Each path below is one point turned by a fixed rotation once a step. After each direction that follows a path, write how fast that rotation turns it, in deg/step (0 if it stays still).
Each turn is a multiple of 5 degrees from 10 to 175, or 0.
Rotation 1:
[-24.3  -0.3  -3.9 -16.5 -36.6  -1.5  20.0  22.0   1.1  -8.9  -9.7  -7.5
   2.3   6.4 -28.7 -17.7  -0.7  12.5 -14.8  31.5   6.7   9.2  -7.6 -30.9
   4.3  17.6  14.0  -8.6 -21.0]
[  2.2 -12.1  10.2 -15.5 -43.3  16.6  -5.1  29.9   5.6 -14.6   4.9 -11.9
   0.9  -4.0 -42.6 -17.7  -4.3  16.9  -2.1  22.2   1.0  -6.2  -8.3 -15.3
   3.7  23.2  10.3  -8.3  -1.4]
[-20.2  -0.5   0.0 -19.0 -34.1  10.5  12.3  20.1  -3.5   1.2  -9.2 -19.3
   1.1   7.7 -21.6 -22.7  -8.9  -8.8 -10.2  33.4  -6.0  -2.0 -11.8 -27.3
   7.3  26.0  15.8 -13.8 -22.6]
[ -8.1  -8.8   4.3 -15.2 -43.9   0.6  11.9  28.4   7.4 -10.4  -6.9  -3.1
   6.9   0.0 -44.5 -16.7   2.4  26.4 -12.6  23.6   8.8   1.2  -9.2 -19.1
   3.5  11.2  11.5  -4.3  -6.1]
[ -8.4  -6.9   0.7 -17.2 -34.7  20.8  -3.7  25.1  -0.2 -16.4   5.3 -19.3
  -7.5   3.2 -25.0 -21.3 -11.7  -2.6  -1.3  30.5  -5.1  -3.0  -6.9 -25.6
   1.5  35.1  11.1 -15.9 -16.0]
[-16.4  -0.6   7.5 -18.5 -41.7  -2.2  16.5  22.3   3.0   9.1 -14.5 -12.3
  15.3   0.9 -37.1 -19.8  -1.2   6.6 -11.9  25.2   0.7  -6.4 -14.6 -22.4
  10.7  11.7  19.8  -5.6 -11.0]
[ -8.3 -12.0  -2.4 -12.6 -36.8  12.9   4.5  28.2   2.6 -26.4   3.2  -6.5
 -10.4   5.8 -33.8 -17.8  -5.0  17.8 -12.1  33.1   6.0   8.3  -3.1 -20.5
  -3.1  26.0   8.5 -10.1 -14.8]
[ -9.6  -2.6   9.0 -23.3 -43.3  10.3  -0.9  23.4   2.1   2.6  -1.4 -21.4
  11.8  -4.6 -33.9 -18.9  -7.4  -2.9   3.6  20.0  -6.1 -13.2 -14.4 -25.1
  12.2  22.2  16.6 -12.6  -8.5]
[-16.6  -6.7  -1.2  -9.9 -35.3   4.0  17.7  23.4   2.3  -8.1 -13.0  -5.5
  -2.0  12.1 -31.4 -20.5  -2.1  11.7 -27.0  37.0   3.4   6.3  -7.9 -18.9
   0.5  17.3  15.6  -7.9 -18.9]
[ -5.2  -5.4   5.9 -21.3 -43.1  12.1  -3.8  28.8   5.5 -18.5   7.8 -12.8
   5.3 -10.2 -37.6 -13.8  -4.8  16.0   9.5  17.5   4.2  -3.5  -8.2 -28.0
   4.4  24.8   9.8 -11.3  -6.9]
[-12.8  -5.9   5.8 -11.9 -36.7  11.4   7.5  21.7  -0.5   4.8 -11.5 -18.0
   0.9  11.2 -28.1 -25.7  -8.9  -7.2 -19.1  37.1  -9.0  -6.8 -12.7 -16.0
   7.2  24.3  17.5 -11.0 -16.0]
[-17.0  -2.6   0.1 -19.0 -42.3  -1.2  14.1  26.3   4.8 -16.0  -3.9  -5.1
   5.3  -3.4 -39.0 -12.8   1.9  24.1  -4.4  20.4  11.2   7.7  -7.4 -31.2
   3.1  14.5  13.2  -7.7 -13.5]
[  1.4 -12.2   9.1 -13.9 -37.7  21.9  -7.4  27.3   1.6 -11.3   4.0 -17.0
  -4.5   3.5 -33.3 -22.0 -10.2   1.8  -7.6  30.5  -6.7 -10.2  -8.5 -13.1
   3.2  30.5  12.1 -12.4  -7.6]
[-6.0  1.0 -3.3  2.6 -0.3 -9.1 11.6 -0.6  1.0 -0.2 -7.3  7.5  1.3  3.5
 -2.7  1.6  5.5  9.7 -9.6  1.9  6.6  7.6  1.0 -0.4 -1.8 -8.1  0.9  3.9
 -1.9]
135
[-7.3  2.3 -7.7  0.8  5.4  2.7  2.4 -2.1 -4.0 -7.4  1.9 -1.0 -8.8  4.3
 10.5 -0.4 -2.8 -5.6 -0.3  5.7  0.5  8.4  3.1 -7.0 -3.3  6.5 -2.3 -3.5
 -9.9]
170
Rotation 2:
[-25.3  27.6  12.8   5.1  -2.4  28.7  10.2  14.0 -10.6  19.8 -40.8  -9.6
   1.9  -8.9   7.1  -1.5 -26.3 -21.8 -23.5  -3.9   7.4   0.2  13.3 -14.1
   0.3   4.9   9.8  -8.2 -12.6]
[-20.5   4.2  15.1  18.1  -6.5  29.7  14.3  23.1   6.2   8.2 -34.2 -18.1
  -4.6 -24.2  -7.4  28.6 -30.3  -3.8  -1.1   2.8   4.7 -11.6 -10.0   3.8
  -8.6  -4.6  10.1   6.5  13.5]
[ -2.7   6.0  25.9   1.3  -8.2  15.2   4.4  26.9  14.0  24.0  -8.4   5.1
   1.7 -20.5 -25.3  29.9 -27.8 -21.6  -8.3 -10.7 -20.1  12.8  10.9   1.5
 -23.8  -9.5  -9.1   3.5   9.1]
[-13.9   8.6  27.7  12.8 -15.5  22.7   6.4  13.9 -10.5   8.5 -19.0  17.3
  -4.4  -0.9   9.9  19.8 -17.3 -19.9 -37.1 -13.9  -4.4   0.1  23.1  -8.3
 -10.6 -10.2 -28.6  -3.9  -9.3]
[-40.1  19.7   6.2   2.3 -24.9  18.5   4.0  13.3 -24.6   8.3 -30.7 -15.7
   7.8   1.5  10.5  15.3 -30.6 -22.7  -9.1 -14.0   6.8  -3.3   2.5  -2.7
  -6.8  -9.0   2.9   3.2   2.5]
[-15.3  14.3  14.5   3.7   3.8  26.2   7.4  20.2   5.2  19.7 -35.1 -11.2
  -4.2 -20.3 -11.7  18.3 -28.3 -27.3   0.6   2.0  -5.5   2.3  -4.5 -18.9
 -15.4   7.0  22.0   9.1 -11.7]
[ -2.9  -6.2  24.4  22.1 -10.7  25.7  10.0  32.4  13.8  17.3 -22.4  -1.7
  -3.6 -17.8  -0.7  29.6 -27.9   4.3 -14.6   9.9 -13.3   2.0  11.0  -7.8
 -17.7  -5.2 -13.8   8.9  12.9]
[-13.2  23.9  21.9  -0.7 -16.3  11.6   4.5  18.7  -5.5  24.4 -14.2   1.5
  11.5  -9.8  -6.4  11.7 -30.4 -15.6 -29.3 -19.3  -5.8  10.6  27.2  10.1
  -7.6 -12.6 -19.2  -9.7  15.0]
[-29.5  20.6  19.9  12.2  -4.1  28.9   9.8   3.3 -14.9   2.4 -30.2   2.3
  -7.3  -7.8  -0.7  19.5 -19.7 -32.8 -22.5 -17.5   8.3 -14.3   0.1   1.5
   0.0  -7.4  -4.6  -8.5 -15.6]
[-29.6  -1.2   9.4   5.8 -21.5  24.3   6.5  23.5  -3.1   4.0 -26.5 -15.6
  -3.0  -2.6  -5.2  36.1 -26.5 -19.7   9.6  -3.5  -6.3  -4.5  -8.8  -9.7
 -21.5  -8.8   6.8  15.4  -2.8]
[ -4.7   6.5  22.2  -3.6  -6.3  18.2   2.0  29.9  11.0  25.5 -21.3   3.9
   2.2 -12.4  -4.1  14.0 -29.3 -16.1 -10.8   1.2 -14.6  18.7  21.4 -25.9
 -27.7   4.3  -0.7  11.9  -2.6]
[-14.7  14.2  23.5  21.4  -9.7  21.0   8.3  17.7  -6.2  17.7 -29.1   2.4
   3.5 -15.8  20.8  10.8 -27.8   0.8 -38.0  -0.9  -1.0  -4.6  19.5  -5.3
  -1.8  -2.2 -19.2  -2.2  13.3]
[-28.6  30.1  10.4   9.9 -11.7  16.4   8.3  10.6 -12.2  19.4 -26.1 -18.0
   8.0 -14.2 -14.3  19.9 -30.0 -24.9 -11.5 -15.2  -0.4  -4.6  -1.1  18.2
   3.5 -13.5   2.9 -12.2   9.7]
[-5.1 -7.2 -2.9  7.0 -9.9  0.1  1.4  3.0 -3.1 -5.9  0.3 -5.9  0.9  3.7
  7.5  6.6 -1.3 11.0  2.2  2.9  1.8 -5.9 -3.6  5.0  0.5 -5.1 -5.2  3.8
 10.1]
140
[  2.1  -0.7   3.7  -0.9   1.3   2.8   4.9  -0.9   3.4  -2.3   5.1   4.8
  -2.5  -3.7 -12.1   4.5   3.4  -0.8  -2.3  -7.5   2.4  -3.2  -0.5  15.0
   1.7  -7.3  -7.4  -9.0   2.9]
70
[ -8.6   2.2   0.6   0.1   8.3  -4.3  -1.6  -7.6  -2.8  -1.3  -3.5  -1.9
   1.4  -8.4   3.7   0.1  -4.6  -4.6   2.4  -7.4   3.6 -10.3 -12.3   3.2
   3.1   4.4   6.9   0.1   4.7]
95
Rotation 3:
[ -1.0  15.5  -9.0  18.1   1.0  -8.4 -18.6   7.8   0.7  16.3 -20.4 -40.6
   4.4  16.8  -6.7   8.4  15.4   6.6  -8.3 -15.0  20.2  21.9 -18.7   4.0
  13.3   2.8   5.8  38.1  -6.9]
[  3.1  13.5  -8.1   3.5  -5.5 -17.9  -2.6   1.3  -4.3  12.3  -6.7 -46.8
   3.0   0.0   3.9  20.8  -2.3   4.6   8.7 -23.1  14.2  29.0 -31.6  19.5
   6.8 -21.2  -9.1  15.8  -5.3]
[ 13.1   3.6   5.1  11.7  -8.8  -7.7  -4.5  -2.0  -3.2   0.4   6.7 -30.9
   4.1   6.9 -16.1   2.4  10.0 -19.4  16.1 -43.3   6.2  20.9 -17.1  32.2
  16.2 -21.1  -7.8  15.9  14.2]
[ -0.7   2.5   5.0  11.1  -4.4   0.4 -19.1  -8.5 -18.3 -13.5 -10.3 -23.7
   4.8  17.4  -6.8  -0.5  17.7 -24.6  -9.7 -47.7  22.5   8.2 -15.8   5.8
  17.5  -2.8  -7.1  27.0  11.0]
[-22.3  -9.5  -8.8  19.3  -6.1  -7.8  -3.7   1.6 -10.7   0.1 -13.2 -30.4
  -8.2  19.6  -7.4  31.0   9.3 -12.6 -10.8 -29.4  28.7  12.0 -26.0  -6.9
   5.9   1.6 -11.1  17.2   9.4]
[ -5.3  -8.8  -3.7  26.2 -11.9 -14.0  -6.1   1.7  12.0  18.1   2.5 -26.1
 -24.0  21.3  -8.7  23.7  17.0  -6.7   5.6  -8.8  23.8  30.5 -15.5  10.5
  16.9 -10.4  -2.5  25.6   5.8]
[  4.9   9.7   3.0   5.1  -9.1   0.6 -22.8 -17.2  -1.2   5.6   3.7 -30.8
 -12.7  22.1   6.2   8.4  18.8   0.5   7.5 -18.7  17.6  30.4  -7.7  15.8
  25.0 -23.3 -18.1  22.4 -16.5]
[-10.5  12.5  -5.8  11.8  -0.8   5.9 -14.4 -12.8 -13.0  -2.4  -0.2 -42.3
   4.8  30.7 -11.1  17.5  10.7  -2.9   3.4 -36.1   3.4   8.9  -0.6  22.7
   8.0 -19.3 -26.1   3.3  -3.2]
[-17.2   6.5  -7.2  31.7  -2.4 -15.4 -17.1  -3.2 -12.4  -4.4   0.4 -34.3
   9.4  29.2  -8.9   9.2   9.0  -9.8  -2.2 -26.0  14.4  10.9   2.2  25.6
  -1.9  -2.1   4.9  23.1  23.9]
[-19.5   0.6 -12.2  13.5 -18.5 -18.3 -15.0  -4.3 -17.5 -13.3   6.1 -25.8
  -0.3  14.2  17.7  12.1   4.8  -5.2  11.2 -21.4  35.6  28.8 -12.1  10.9
   6.0   2.5   8.1  27.3   5.1]
[-10.5  -7.6 -11.3  10.1 -35.6   2.9  -1.4   6.3  -2.2   2.0  13.9 -28.3
  -7.0  13.6   0.8  25.3   7.4  -7.4  27.3 -31.9  20.6  22.6  -8.9   9.6
  18.9   2.6 -12.1  10.8  -6.4]
[  5.6   2.8  -2.5  22.4 -24.2   7.7 -20.3   6.3  10.7  10.4  -1.9 -32.3
  -1.3  24.1  -5.5   9.1  22.1  -7.3   6.1 -33.5   6.7   9.8  10.1  13.8
  26.3  12.5 -13.2  21.2  -5.4]
[ -3.9  16.9 -16.0  19.8   0.8  -6.2 -26.7   7.3  -4.5  -1.3 -19.9 -47.9
   7.3  16.7  10.3   8.6  15.3   3.6 -10.4 -24.0  10.7  17.0  -6.2   7.6
   8.5   7.7 -16.9  19.1 -11.2]
[-6.3  2.8 -7.7  3.3 -8.7  1.4 -4.7  3.4 -0.3 -3.7  6.1 -2.5  4.9  3.8
  7.2 -0.7 -1.4  6.1  7.5  2.2 -2.1  0.0 14.1  4.4 -2.0  9.6  1.9 -2.4
 -3.9]
25
[  2.4  -1.4  -2.4 -11.1   1.4  -1.7   0.0  -5.4   1.5  -7.8  -6.5   2.0
  -0.3   1.8   0.2   4.9   0.7  -2.0   5.9  11.1 -14.6  -0.9  -0.5  -3.9
   4.2   5.6   3.0  -0.3   7.8]
0
Rotation 4:
[  9.2 -15.9  -5.3   3.4   9.3 -12.0   3.3  27.2 -19.1  -0.1   0.7 -15.7
 -15.2 -12.7 -17.4 -26.7  19.3   0.9  10.1  30.7 -12.8 -11.0  15.8   2.8
 -30.1 -21.1  15.3 -24.8  21.5]
[ 15.4 -14.2 -12.8   5.1  -3.9  -2.9  13.2  19.4 -11.8  -6.5  -4.5 -13.2
 -12.6 -29.6 -19.1 -32.5  15.9   5.3   3.2  31.0 -15.7  -8.3  -1.9   0.8
 -30.1 -20.5  18.3 -11.1  23.1]
[ 14.3  -8.3  -4.8  17.9 -13.4   6.9  11.8  12.8 -20.7  -1.0 -15.9  -6.7
 -16.2 -21.9 -20.9 -32.8  16.3  10.9  -0.9  32.3 -10.8  -3.2 -14.0  15.9
 -23.9 -17.7   9.3 -21.3  21.2]
[  5.9  -6.9  -2.1  14.8  -7.6  -2.4   3.4  18.7 -30.3   9.2 -13.9  -3.4
 -16.6   5.7 -17.0 -26.0  22.5   9.7   2.9  38.1 -10.5  -4.0  -4.2  19.4
 -23.6 -15.7  10.0 -30.0  17.1]
[  4.8  -3.3 -13.4   3.7  -1.4 -13.7   7.8  24.5 -23.3   6.1  -3.1  -4.3
 -11.9   8.0 -15.4 -27.9  26.5  11.4   0.3  39.7 -16.0  -8.4   6.2   3.2
 -30.6 -21.2  22.3 -11.2  15.8]
[ 10.4   6.7 -16.1   8.8  -8.4  -2.5  18.5  22.2 -15.5  -3.5  -5.0  -0.1
 -10.7 -10.8 -18.1 -32.6  23.4  20.8  -9.8  30.1 -18.1  -6.7  -5.8  -4.0
 -29.6 -22.3  26.4  -0.6  13.3]
[ 12.5  12.4  -4.6  24.0 -10.9  11.3  18.2  20.1 -22.2  -1.3 -10.3   5.5
 -17.1  -7.7 -17.7 -31.0  23.6  25.2 -15.3  23.8 -10.7  -5.0 -12.1   8.6
 -19.4 -20.4  14.7 -16.4   8.2]
[  5.1  12.6   1.6  22.8   0.0   3.1   9.4  28.0 -29.0   8.0  -5.8   5.2
 -19.1  10.7 -15.6 -23.8  29.3  20.8 -10.2  22.9  -8.7  -6.9   5.3   9.4
 -16.7 -19.1  13.5 -29.4   5.5]
[  6.4  11.1  -4.8  13.1   9.8  -8.4   9.2  35.9 -21.9   0.5   5.6   0.1
 -15.9   5.5 -14.5 -23.4  30.8  17.6  -6.9  19.6 -12.4 -10.8  17.8  -8.2
 -23.3 -25.1  21.9 -17.3   7.1]
[ 15.5  12.7  -6.7  17.0   5.4   3.6  18.0  33.1 -11.1 -10.7   6.3  -1.1
 -14.5 -21.2 -15.8 -29.0  23.9  20.8 -11.9  12.2 -12.8 -11.3   9.1 -11.9
 -22.5 -26.6  20.6  -9.7   8.8]
[ 17.9   8.9   5.4  27.6   3.2  15.6  16.2  27.5 -17.0  -8.2  -2.7  -1.0
 -20.0 -25.9 -19.0 -27.1  20.2  19.4 -12.0   9.7  -4.9  -7.8   1.8   2.8
 -13.7 -21.1   7.6 -28.3   7.9]
[ 11.1   1.0  10.4  23.4  11.4   5.5   4.5  31.7 -24.7  -0.7  -1.1  -5.3
 -24.4 -10.5 -15.2 -20.7  23.6   9.3  -0.5  15.6  -4.3  -9.1  16.3   5.9
 -14.1 -20.1   3.7 -42.1  10.6]
[ 10.1  -6.6   0.1   8.9  17.0  -9.1   4.9  33.7 -17.9  -3.9   6.3 -13.2
 -18.7 -13.0 -16.0 -23.4  22.7   4.0   5.5  19.7 -10.0 -13.3  24.7  -5.4
 -24.8 -22.1  13.7 -27.8  14.5]
[ -2.4  -2.3  -5.5  -9.7   6.0 -11.1  -1.7   5.2   2.5  -0.2   7.1  -3.4
   2.9   5.0   1.4   0.6   2.3  -3.2   3.3   2.0  -3.8  -2.8  10.2  -9.6
  -5.5  -2.4   7.0   7.6   0.6]
90
[-2.5 14.0 -1.6  3.4 -2.0  1.4  3.5  2.8 -2.1  2.2  1.2  8.9  1.0 11.4
  1.3  0.3  5.7  9.7 -9.6 -2.8 -1.0  0.2 -1.6 -3.7  2.1 -2.0  5.0  5.6
 -6.8]
25
